Rows are one point carried round by a steady rotation, each followed by how many steps it has turned.
The counts run from 0 to 296.
[126 166 112  83  99 148 145 110 113 103  59  97 113 139 129  99 116 147
 175 102 101 158  99  90 116 100 140 153 113 105 173 165 101 143 122 125
 130 121 105 125  85] -> 79
[121 178 133  82  86 129 118  78 127 133  96  95 118 145 133  91 133 152
 170 110  84 142 128  98 115  73 106 151  97 111 159 169 128 138 123 133
 124 115 125  96 102] -> 277
[130 190 155 112 112 114  98 108 128 120  82  68 120 122 124 104 129 119
 167 121 105 151  97 106 130  82 107 141 123 100 157 148  92 119  86 120
 138 130 125  85  93] -> 64
[136 172 159  93 128 139 149 132  89 121  68 116 119 136 104 117 146 169
 187  91 108 184 128 127 129  98 129 120 100 143 141 168 103 131 124 137
 148 142 102 142 105] -> 220
[ 97 175 113 125 107 172  90 116 122 102  78  75 100 131 109  85 123 153
 164 122 114 159 115 104 123  91 113 143 115 119 157 115 128 151 117 103
 143 159 102 128 118] -> 207
[134 142 168 110 117 116 146 144 110 104  86 127 129 151 103 117 139 151
 202  87  81 159 136 137 134  94  92 124  93 151 154 161 117 146 120 143
 141 151 116 110 104] -> 93
[142 178 167 127 113 112 146 122 141 138  63  90 161 152  96  88 139 162
 185 109  97 166 139 128 119  88 104 106 129 155 156 148 101 140 113 128
 142 141 126 128 109] -> 22
[109 166 156 116  99 128  98 153 126 114  84 104 124 141 101  89 154 137
 183 109  84 147 120 152 131  60  84 125 114 140 139 116 114 146 105 102
 162 154 127 123 112] -> 10
[107 166 131 120 110 143 145 134 108 132  92  91 108 122 119  63 117 177
 178 118  82 162 126  95 120 105  90 140 108 136 165 112 117 136 139 107
 127 171  82 133 107] -> 155
[117 160 135 106  97 143 128 131 113 136  89  73 107 151 158  71 118 124
 168 112  75 160  99 102 135 120  89 169 108 132 148 156 117 124 112 117
 136 147 110 126 105] -> 199
[144 171 156 105 120 168 130 125 105 125  51  79 117 150 118 105 118 136
 199  99 109 171 149 115 126 110 132 138 112 151 146 149 125 128 107 125
 133 151 102 115 107] -> 209
[126 150 150 122 106 130 132 144 119 134 104  98 113 150 114  76 136 167
 189  83  68 150 110 140 141  78  78 139 105 171 151 129 131 140 139 122
 149 152 110 138 117] -> 286
[125 164 152 107 128 138 149 141 119 127  83 114 114 108 114  88 109 176
 190 113  83 167 138 112 138  82 103 113 126 141 166 131 111 148 127 117
 111 163  85  97 132] -> 156
[145 154 148 115 102 126 115 124 127 107 103  88 103 114  88  83 129 186
 164 108  99 131 121 125 167  87  93 132 122 133 159 127 116 132 133 139
 162 185 145 156  91] -> 170
[134 177 171 105 108 136 117 127 109 117  67  80 103 134 113 112 103 133
 196  83  93 152 145 110 135 106 137 131 118 141 158 153 104  95  89 126
 123 150 104 114 104] -> 71
[114 171 161 132 129 142 117 172 124 103  83 108 126 173 103  98 111 127
 183  97  89 175 102 104 137  92  93 134 113 149 149 128 126 144  82  94
 132 144 119 117 135] -> 197
[132 164 132  91 102 134 106 116 133 112  88  61 100 110 147  83 121 138
 161 132  99 133 100 113 153  96  93 169 124  96 157 152 107 127 107 137
 149 166 123 111  87] -> 255
[100 181 137 115 113 118 129 121 106 111  82 104 115 133 134 122 138 127
 193 100  90 169 119 111 114  98  87 153  99 124 157 159 100 127 117 137
 137 130  83  74 101] -> 146
[145 182 154 134 128 142 128 123 129  99  50 105 128 142  91 110 125 160
 174  88 105 187 112 109 115 100 126 119 118 137 163 153  93 155 122 129
 147 135 113 118 122] -> 26
[115 161 145  87  99 134 119 121 119 117  66 103 110 140 151 106 132 112
 187 113  86 153 124 133 116  90  94 164 113 112 152 173 100 149 116 131
 147 137 108  78 102] -> 8
[ 92 159 137 139 129 128 133 134 110  91  98 122 111 147  82  96 128 189
 178  90  89 164 113 104 135 104  79 123  98 145 163 134 129 132 123 143
 138 162 105 144 126] -> 230
[ 93 148 143  99 101 148 134 171 114 119  95 114 112 165 126  76 132 135
 182 110  80 152 122 128 138  92  77 149 106 149 144 123 131 146 104 115
 133 167 106 150 115] -> 6
[131 162 164  98 134 143 143 125 128 119  88 112 135 125 127  95 119 156
 174 133  84 194 124  99 121 119  98 143  83 106 178 169 108 169 123 125
 138 152 127  92 108] -> 101
[133 172 177  82 128 116 101 129 135 116 108 121 111 136 108 115 123 152
 180 104  88 167 130 111 148  73  89 132 112 126 152 165 127 133  89 117
 128 136 129  77 129] -> 190
[133 179 143 133 134  98 142 105 111 114 120  80 138 132 102  99 140 150
 174 112  99 158  95  99 127 116  80 146  98 117 161 149 114 132 118 145
 160 131 139 122  60] -> 236
[101 191 142 104 124 131 135 118 105 100  78 103 145 155 100 124 133 128
 198 105 112 169 134  99 111 105 104 129  98 126 147 144 127 137  94 126
 132 118 120 104  93] -> 142
[118 184 154  97  97 147 108 104 108  96  78 114 104 140 112 119 128 135
 162  85  86 163 114  96 108  93 123 144  87 109 160 170 102 136 111 123
 144 119 125 115 109] -> 273
[105 182 154 117 119 154 113 143 113  99  70 106  99 131  91 107 103 161
 180  85  97 154 134 107 142  82 121 113 127 134 148 114 115 119  89 114
 116 155  92 127 136] -> 70
[119 164 147 135 121 122 116 126 168 126  99 100 139 134 107  71 130 174
 169 138  82 156 113 120 149  83  67 122 144 130 161 141 121 155 108 128
 132 168 115 103 126] -> 107
[114 191 135  95 102 155 125 107 119 120  73  77 112 123 133  81 105 138
 167 133 101 154 118  75 125 109 126 153 111 103 161 147 108 128 102 110
 109 136 101 109  98] -> 68
[120 148 118  75  90 135 129 107 112 120 109  98  95 126 123  74 135 188
 175 106  87 121 118 126 148  63  94 139 108 132 150 134 128 140 142 131
 140 161 115 137  98] -> 84
[123 162 130 125 138 111 111 135 143 107 117  86 113 120 105  91 109 161
 178 126  91 140 115 112 171  70  62 138 149 134 156 113 121 139  96 129
 127 163 114  90 120] -> 245
[100 163 114  97 106 135 114 101 114 123 105 108 103 115 113  86 144 198
 161 110  93 150 118 124 136  73  96 137 106 119 145 157 112 135 149 141
 145 162  97 141 112] -> 222
[118 170 130  75  95 139 127  96 117 124  94  77 126 161 127  75 125 136
 174 128 104 134 126  98 136  97  88 166 100 115 154 141 142 141 100 124
 140 138 145 122  75] -> 1
[129 169 141 104 112 147 122 140 139 136  93  79 129 146 120  56 139 154
 166 122  88 158 104 126 142  65  96 128 124 144 143 101 134 146 107  89
 138 148 123 144 112] -> 204
[149 170 158 113 139 144 138 137 149 114  66  99 125 144 138 101 109 138
 169 112  87 189  97  93 145 126 117 139 123 123 172 177 100 151 109 129
 120 151 107 101 124] -> 112
[124 162 147 111 104 108 107 101 140  86  96  95 110 144 104 112 128 140
 163  99  90 136 111 112 143 112  87 156 112 119 160 187 113 121 109 161
 159 143 143 107  84] -> 180
